The same turns and mirrors carry the whole set onto itself, and each row onto the other rows of its family. Which rows share a family with each named row? Give them in list order.
These 16 rows form 4 families of 4 rows each.
E: 16 5 24 -7 14 -13 6 -3 -60 17 19 -22 10 10 29 4 -29
Y: -31 -17 27 15 13 45 -4 -42 15 13 -20 9 24 1 -4 -30 10
S: 0 13 32 -36 -4 -5 1 -2 -30 4 15 -24 -1 4 46 2 -15
R: 17 11 10 4 -1 15 -57 -3 -13 37 -3 20 4 -1 -46 -36 3
D: 8 21 -8 30 19 17 -41 8 -22 29 -11 22 2 6 -41 -35 -25
J: 22 6 3 -29 -2 -20 0 -8 -30 13 17 -10 -3 -7 44 1 -29
F: -26 12 -5 -6 27 -20 13 -4 8 -18 29 -17 5 -6 -2 38 7
C: -6 5 -12 -7 42 -9 8 -9 2 -27 39 -22 -1 0 -3 30 16
U: 8 -15 15 8 -3 51 4 -34 9 3 -21 14 12 27 4 -45 4
Q: 23 8 4 21 13 19 -49 -7 -13 33 -6 12 1 -2 -43 -50 -14
B: 10 17 16 -27 10 -19 0 -2 -46 7 18 -6 9 -6 37 12 -26
V: 23 7 -20 19 17 8 -48 -14 3 21 0 22 4 -1 -46 -39 9
H: -11 15 -4 -11 23 -15 -13 15 1 -17 39 -30 2 -10 -20 35 7
A: -24 11 4 2 32 -25 13 -14 21 -7 28 -30 -3 -22 -14 23 -2
X: -13 -16 21 24 5 51 -7 -33 19 10 -17 -6 11 21 -14 -41 11
M: -15 1 25 17 -2 55 -5 -16 19 -10 -20 -5 19 23 -10 -43 14

The rest of the family of M: R, J, C
The rest of the family of Y: E, D, A
The rest of the family of X: F, Q, B

The same turns and mirrors carry the whole set onto itself, and each row onto the other rows of its family. Which rows share a family with each named row? Give them in list order.
These 28 rows form 7 families of 4 rows each.
vemu: 6 12 14 14 10 -13 16 10 23 16 12 -23 -8 38 -42 14 10 -17 10 -2 43 15 -11 -28 21 19 13 -18 -15 -25 20
badid: -14 2 25 -3 2 9 25 24 2 -5 7 43 22 -59 30 -70 12 9 12 -31 0 -3 -17 -4 -13 -22 -41 6 17 8 10
kodo: -14 13 22 22 24 -10 3 30 2 29 -18 -26 3 33 -46 25 13 -3 11 -3 40 17 7 -43 14 15 3 -8 26 -9 5
Nat: 12 -14 -7 -28 -41 10 10 12 2 -9 0 35 34 -6 -9 -62 -9 -7 -28 -6 -32 22 -16 13 20 18 -22 7 36 -5 14
nopav: -29 14 17 37 5 -8 -6 41 -16 31 37 32 28 45 -13 12 1 6 12 -6 16 44 -24 -41 0 4 25 -7 -8 -7 7
Zifip: -1 22 14 18 38 -10 -9 19 14 15 4 -17 16 41 -20 20 13 -18 1 -7 45 40 24 -28 28 -5 0 -9 42 -31 22
mavu: -9 3 -16 -23 -43 -16 15 6 -5 -11 8 8 25 -12 -2 -64 3 18 -19 -4 -10 -4 6 26 7 7 -49 25 13 1 7
Leb: 10 9 -2 -14 -35 -10 22 -12 -1 -23 -3 26 19 -33 -17 -55 10 19 -21 -13 -7 15 -2 37 11 -6 -49 7 12 -14 7
Nunos: -18 18 27 31 32 6 3 16 -5 41 -13 -9 -8 18 -28 25 9 9 14 -2 49 29 2 -45 11 3 -2 3 28 -34 16
teg: 2 25 37 21 45 1 2 8 3 19 -15 -18 -2 17 -29 10 8 -12 14 -7 51 37 -5 -38 29 7 0 -25 37 -12 -2
bopi: 16 3 9 -13 -23 1 4 16 17 14 18 37 19 -25 27 -77 -9 5 -15 -8 -10 20 -5 34 -10 14 -51 2 17 -12 8
Loma: -12 32 6 7 31 -21 -22 40 -36 29 18 29 1 45 10 1 6 -7 -4 -23 21 50 14 -30 2 -2 20 -28 11 -27 -11
Befib: -4 8 7 -4 1 -1 29 17 3 -11 5 37 46 -50 10 -55 32 26 -7 -25 -26 6 -23 0 -18 -29 -34 5 11 4 2
giges: -24 -8 30 0 -8 -3 33 18 29 -25 35 23 7 -44 -5 -46 15 40 11 6 -1 2 -13 5 -22 -7 -40 1 10 14 37
gen: -30 16 21 35 38 -10 -21 25 -1 14 19 14 13 44 7 10 2 -20 -14 -20 7 49 12 -42 15 -13 22 -33 25 -18 -7
Gure: -30 11 12 29 14 -26 -23 51 -19 21 8 13 -11 53 -11 9 -5 -8 -9 -33 14 37 0 -42 -4 5 10 -15 -1 -24 -13
tis: 7 9 20 -8 -3 12 23 3 27 20 -4 21 35 -45 14 -69 22 20 -4 16 -23 2 3 12 -15 5 -37 -11 22 24 8
vaf: 10 2 -10 -29 -37 -5 15 -10 -21 1 -7 26 17 -26 -3 -70 5 15 -9 3 -7 -5 17 19 29 4 -28 1 25 -3 8
Vezib: -1 -14 -34 -23 -25 1 21 14 1 -7 32 19 30 -15 -16 -53 -17 15 -16 3 -33 -10 -21 14 10 17 -21 -5 7 -15 11
dok: -11 -15 -4 -20 -41 0 10 3 8 -5 5 48 27 -31 5 -67 -8 -6 -21 -16 -13 9 15 18 26 3 -32 12 20 -18 19
badis: 6 26 17 24 31 9 -21 5 14 14 -1 -26 -6 30 -26 8 5 -35 6 -13 46 -5 2 -25 19 7 -6 -9 21 -30 39
vob: -5 25 40 46 25 1 -21 40 3 37 -8 15 -18 29 -5 5 -6 -18 15 -18 -6 36 -6 -39 28 -4 12 -33 8 -12 -2
Nubed: -24 5 37 -24 -6 11 35 22 32 -19 -1 36 26 -39 16 -37 32 3 2 -11 -5 11 3 5 -37 -11 -37 -6 13 20 35
dop: -34 16 27 41 20 -5 -36 32 -27 37 19 16 12 37 4 -2 1 -2 -8 -11 -12 44 14 -32 9 -7 35 -11 5 -1 25
Kabu: 14 40 18 20 17 -1 -14 42 -5 44 -9 6 -4 43 -13 29 4 -6 25 5 28 21 27 -17 26 6 -4 -18 17 -26 21
Mubim: -27 -7 17 -6 -14 15 22 9 33 -2 -5 47 41 -55 11 -60 29 11 3 -10 -4 -11 14 -10 -4 -18 -32 4 28 9 28
Luki: -19 11 -1 23 23 -5 -16 18 -20 37 4 24 -16 44 -11 2 2 -1 -16 -18 6 36 5 -51 7 0 29 -21 3 -44 -10
Logun: -25 -1 21 4 -10 -6 23 19 22 -14 6 16 29 -41 12 -67 23 17 -6 -18 -21 -6 -24 -12 -16 -13 -45 12 6 24 -6

The rest of the family of Luki: Leb, Nunos, Befib
The rest of the family of Zifip: gen, dok, Mubim
The rest of the family of vob: bopi, tis, Kabu
The rest of the family of giges: vemu, nopav, Vezib
The rest of the family of Gure: kodo, mavu, Logun

